In the rows, zero is written as 128.
The rows of R fall into 4 groups, and each row is roughly a mix of its group's hidden directions; some rows fit no group.
R:
[[194 142 152  74 137 121 128 141 119 139]
 [136 149 150 123 127 182 104 145 126  66]
 [169 119 128 172 180 132 130 149 137 169]
 [132  80  89 162 144 134  91  86 135 124]
 [ 77 138 110  94  75 106  96 122 118 125]
 [126 115 103 159  68 132 141 168 164 117]
 [159  72 109  95 138 111 114 143 105  87]
 [127 155 145  93 193 135 114  91 108 138]
 [131 137 157  68 112 106 180 116 136 107]
 [175 113 139 165 184 127 140 141 138 161]
 [ 93 150 139 144 131 119 162  84 114 183]
 [132 107 102 158  68 124 143 167 160 114]
 [187 144 145  74 148 110 133 127 104 143]
 [131 164 179  97 131  97 162 163 122 143]
 [179 136 112 161 177 149 145 130 160 147]
 [111 116 152 157  91 136 126 176 108  77]
 [126 124  94 185 147 149  71 125 125 135]
 [ 99 106 113  95 114 157  92 152 128  74]
 [ 95 100 118 167 116 135  68 132  93 131]
 [165 139 134 130 159  70 154 144 169 136]
 [173 135 126 122 139 114  85 123 150 189]
 [128 160 133 156 124 113 180 136 189 135]
 [149 114 105 114 149 111 123 105 172 191]
 [188 146 163  89 141 105 128 114 110 154]
 [143  94  98 157  76 109 149 165 144 111]
 [127 177 133  75  99 126 171 145 147 126]
 [184 147 142  68 146 119 136 133 100 132]
 [128 130 173 100 164 121 106  84  90 150]
 [106 189 149 160 125 139 135 117 152 173]
 [ 78  98 118 194 133 123 111 115 142 135]
 [131  77 122 176 158 120  85 112 112 142]
 [ 72 100  77 158 157 136 127 133 121 115]
 [127 120  84 161  92 132 154 171 161 104]
 [103 133 116 162  69 154 135 167 157 131]
 [127 107  95 161  73 127 149 176 141 118]
 [115 111  95 179 134 141  69 137 115 150]
 [146 115  84 181 151 167  97 117 141 131]
 [125 118  92 144  74 137 144 185 146 126]
 [ 88 114 124  89  83 112 116  90 117  92]
 [109 129  92 132 136 136 130  86 183 173]
 [129  74 145 118  92  78 132 134 116 164]
 [144  96 123 125 113 166  88 120  66 121]
 [134 149 164  74 115 114 181 123 134 104]
 [119 173 145  72 111  91 157 144 142 142]
 [179 135 154 151 184 126 160 138 145 143]
 [118 119 109 146 141 129 115  87 184 178]
 [127 127 111 132 131 121 126  87 185 186]
 [117  71 113 167 161 122  98 165 132 126]
 [149 146 129 139 129 110 150 164 198 104]
 [142  66 106  96 132 111 141 136 112  81]
 [155 149 135 154 138  93 178 137 179 140]
 [160 127 122 135 114 141 119 177 175  79]
 [127  94  92 182 140 153  86 133 117 151]
 [128  99 105 183 148 151  80 102 120 114]
 [129  75  96 159 116 179 123 107 119 107]
 [ 85 180 145 152 125 134 149 109 152 170]
 [116 131 107 113 157 162 124 152  88  68]
 [108 160 131 158 106 143 169 141 188 119]
 [140  92 145 161 155  92 145  92  86 111]
 [138 136 171  96 166 117 102  73 116 139]
 [187 139 150  81 138  97 140 128 107 154]
 [131  89 145 171 159 145  78 153 139 107]
 [181 148 145  74 157 121 131 126  93 127]
 [119  94 122 125 129 122 154  80  69 156]
 [118 106  98 184 138 147  71 126 114 138]
 [ 85  99 107  96  79 117 109  97 118 108]
 [138 124 125 104 128 149  57 164 121  96]
 [120 116 128 120 119 168  76 116  67 133]
 [137  86 169 159 126  93 130  87  94 125]
 [148 153 134 166 121 114 181 137 182 136]
 [117 123  99 184 136 152  69 136 115 139]
 [ 75 124 116  95  71 117 104 124 109 117]
 [126 145 159  94 182 128 110  89  95 146]
 [185 155 167  85 134 112 131 111 106 143]
 [174  67 110 128 117 135 142 127  97  95]
 [158  67 107 107 123 129 124 140 102  81]
 [120 177 108  77 115 144 166 105 104 112]
 [137 159 154  71 123  96 172 121 149 120]
 [127  85 164 175 114 102 137 101  89 126]
 [116 126  90 167  87 143 151 174 153 113]
 [120 157  92 106 100 158 124 176 170 133]
 [122 121  98 156  73 137 143 173 163 118]
 [113 173  86 105 139 165 130 164 164 127]
 [104 100 111  81 133 123 103 155 141  72]
 [112 115 110 162  63 141 139 173 141 131]
 [134  87  69 156 124 163 110 101 144 126]
 [ 97 191 148 156 123 147 122 120 149 167]
 [116  97 156 188 122 139  87 146 154 112]
 [109 124 117 162 136 127 116  82 179 173]
 [ 70 117 129 194 116 132 117 110 134 117]
 [194 152 164  81 128 131 123 136 127 129]
 [ 72 106  94 176 138 150 113 121 151 118]
 [110 123 104 175  78 142 148 166 154 116]
 [151 134 145 101 107 145 131 182 102  76]
 [145  95  95 184 157 147  94 127 128 153]
 [145 144 127 148 117 122 163 158 196 102]
 [131 112 127 119 119 166  73 121  68 129]
 [112  99 108 176 122 168  84 118 104 105]
 [ 79 136 112  86  72 115 112 116 121 112]
 [123 111 154 168 168 110 143  80  93 111]
 [104 108 122 134 125 110 194  83 114 153]
 [178 152 144  72 139 110 145 122  95 141]
 [129 170 113  82  95 120 173  99 130 149]
 [108  81 131 183 146 133  91 158 137 111]
 [132 101 117 139  53 123 129 169 142 134]
 [145 140  72  97 116 135 136 179 162 120]
 [140 148 149  80 182 124 104  88 120 137]
 [ 70 114  74 150 124 153 134 130 156 118]]

Which three rows in each list fit none of the groups? Every other row fits one group, some only roughly. Give them in the order they come.
  k995: [ 92 176 147 137 156 130 115  92 151 169]
  k660: [112  97  85 130 161 103 131 107 146 184]
  k909: [ 84 128 127 104 131 146  86  99  77 152]
  k664: [121 166 103  91 142 121 156  82  92 152]
  k848: [109 110 160 190 107 150  84 138 119 124]
  k758: [171 138 161 168 181 142 152 131 143 120]
  k555: [ 86 106 125  88  69 127 124 114 107 104]
  k584: [173 159 161  80 128 131 135 136  90 104]
  k79: [113  77 150 145 126 150  64 141 131 111]
  k43: [171 131 131 166 130 102 186 113 141 156]
	k995, k848, k79
  k117: [130 120 119 121 109 169  93 171 145  74]
  k780: [125 113 120 127  96 105 151 188  86  99]
  k569: [159  80 130 114 123 128 145 151 103  68]
  k143: [150 162 123 157 130 111 179 163 172 133]
  k751: [115 118 130 130 144  94 175  81 103 171]
  k496: [113 183 148 135 149 118  97 118 127 185]
  k399: [153 133 152 127 145 116 110  75 153 184]
  k876: [108 102 105 148 131 106 129  94 173 182]
  k674: [150 118 159  79 131  91 181 121 139 147]
  k772: [118 118 172 180 151 120 136  81  98 125]
  k16: [153 122 129 156 117 118 188 141 178 104]
  k225: [125 128 125 101 113 167  87  92  75 145]
  k960: [147  91  92 173 157 159 101  98 132 124]
	k569, k143, k225
  k986: [ 70 138 115  96  94 137 120  88 116  97]
  k102: [117  99 144 173 116 144  96 180 136  94]
  k816: [136 104  92 167 162 157  98 120  90 155]
  k880: [116 183 143  87 105 108 152 169 135 148]
  k14: [127 100 164 174 129 131  95 165 110  88]
  k367: [156 127 143  82 173 100 113  80 126 117]
  k122: [116 102 161 173 151 113 141 100  74 129]
  k268: [128 139 131 136 148  76 187 113 160 153]
  k544: [ 56 135 127 102  90 107 116 118 105 126]
  k930: [144 187 143  93 133 115 167 158 150 144]
	k986, k816, k544
  k183: [136 132 164 134  80 139 121 174 119  79]
  k782: [121 135 157 125 100 130  94 181 111  77]
  k336: [115 162 187  95 111 121 157 150 108 103]
  k94: [156 122 134 128 131 147  63 127  75 147]
  k66: [ 72 114 123 173  87 136 145 144 128  99]
  k248: [166 158 156  88 146 112 136 112  74 119]
  k537: [107 136 122  74  72 123  99 120  99 115]
  k233: [128 135 157 134 113 158 117 166 105  61]
  k577: [ 72 100  99 166 108 151 135 103 131 101]
  k55: [123 124 108 178  85 134 144 152 177 106]
	k782, k537, k577
  k169: [140 126 119 134 152 110 116  83 162 192]
  k190: [171 156 158  87 134 115 137 126  74 114]
  k861: [121  81 109 108 116 159 103 114  69 114]
  k915: [118  81  97 159 119 163 101  92 116  99]
  k354: [122 131 165  96 162  93 100 103  80 133]
  k405: [135  98 114 141 154  96 110 110 146 195]
  k970: [145 114 112 193 144 172 118  93 120 134]
  k284: [124 103 136  75 131 130  91 146  70 123]
  k430: [122 111 102 137 170 119 114  87 163 178]
  k629: [107 181 132  92 104 104 133 170 133 160]
  k656: [ 86  93 104 160  89 131 136 156 167 118]
  k491: [140 154 119  77 133 102 157  88 119 171]
	k354, k970, k284
  k739: [152  79 107 154 144 137 118  95  75 116]
  k163: [173 107  85 171 160 143 108 115 109 112]
  k391: [129 147 135  67  98 123 184 126 145 116]
  k465: [132 117 113 139 161 107 118  83 153 189]
  k607: [136 108  93 122 174 106 120 100 147 182]
  k698: [138  64 104 171 136 153 112  98 122 120]
  k201: [121  91 126 165 149 160  90 171 153 107]
  k124: [112 100 123  94 148 110 113  93  66 145]
  k208: [ 98 140 141  71 113 104 175 124 161 132]
  k630: [168 149 134 172 112 133 160 151 179 121]
  k851: [118 133 122 112 114 158  85 171 155  77]
  k157: [128 186 149 106 124 111 140 180 131 162]
	k739, k163, k208
  k25: [103 129  99  81  72 125 116 109 100 107]
  k534: [ 87 106 107 157  79 137 141 160 164 115]
  k150: [118 130 150 103  88 152 118 179  91  96]
  k339: [106 158 153  66  93  92 141 137 123 125]
  k665: [132 107 160 106 164 106 111  96  74 150]
  k884: [109 107 131  86  87 118 103 108  76 105]
  k885: [120 109 144 164 133 123 101  99 184 171]
  k809: [121 114 101 136 166 128 111  78 161 175]
  k723: [170 156 135 164 122 123 154 154 185 122]
  k289: [120  75 113  85 135 123 100 127  83 100]
  k438: [134  85 123 158 143 142  95 185 147 105]
	k25, k150, k884
  k403: [113  98 147 183 143 147  87 152 128  93]
  k228: [125 148 132 104  98 154 137 165 103  65]
  k323: [129 100 156 151 159 112 140  93  65 127]
  k146: [ 91 118 157 112  94 123  82 102  83 130]
  k70: [156 145 138 142 110 132 173  72 113 165]
  k650: [167 158 162  93 136 123 135 127  73 102]
  k753: [143  70 105 103 119 141 108 127  77 104]
  k565: [138 159 130 140 131 107 189 148 173 100]
  k934: [ 93 154  85 101  75 139  98 120 136 118]
  k312: [133 102 181 136 142 100 118  85  84 141]
  k340: [ 69 135 119 168  79 137 145 119 149 118]
	k146, k70, k565
  k832: [ 66 130 114 179 117 139 125  92 146 133]
  k678: [147 118 132 128 145 137 137 150  86  55]
  k556: [ 67 112 106 167 102 139 147 153 132 100]
  k301: [154  78 113 177 168 129 109 110 132 151]
  k608: [121 161 164  88  95 138 168 130 119  87]
  k494: [132 132 135 144 143  93 174  90 109 181]
  k714: [141 112 111 194 156 164  92 122 121 127]
  k57: [150  93 136 162  97  98 132  68 115 130]
  k998: [143 130 124 144 119 104 180 155 188 107]
  k422: [119 167 137 145 131 103 163 144 195 131]
  k217: [135 137 161 101 187 141 102  88 105 114]
	k678, k57, k217
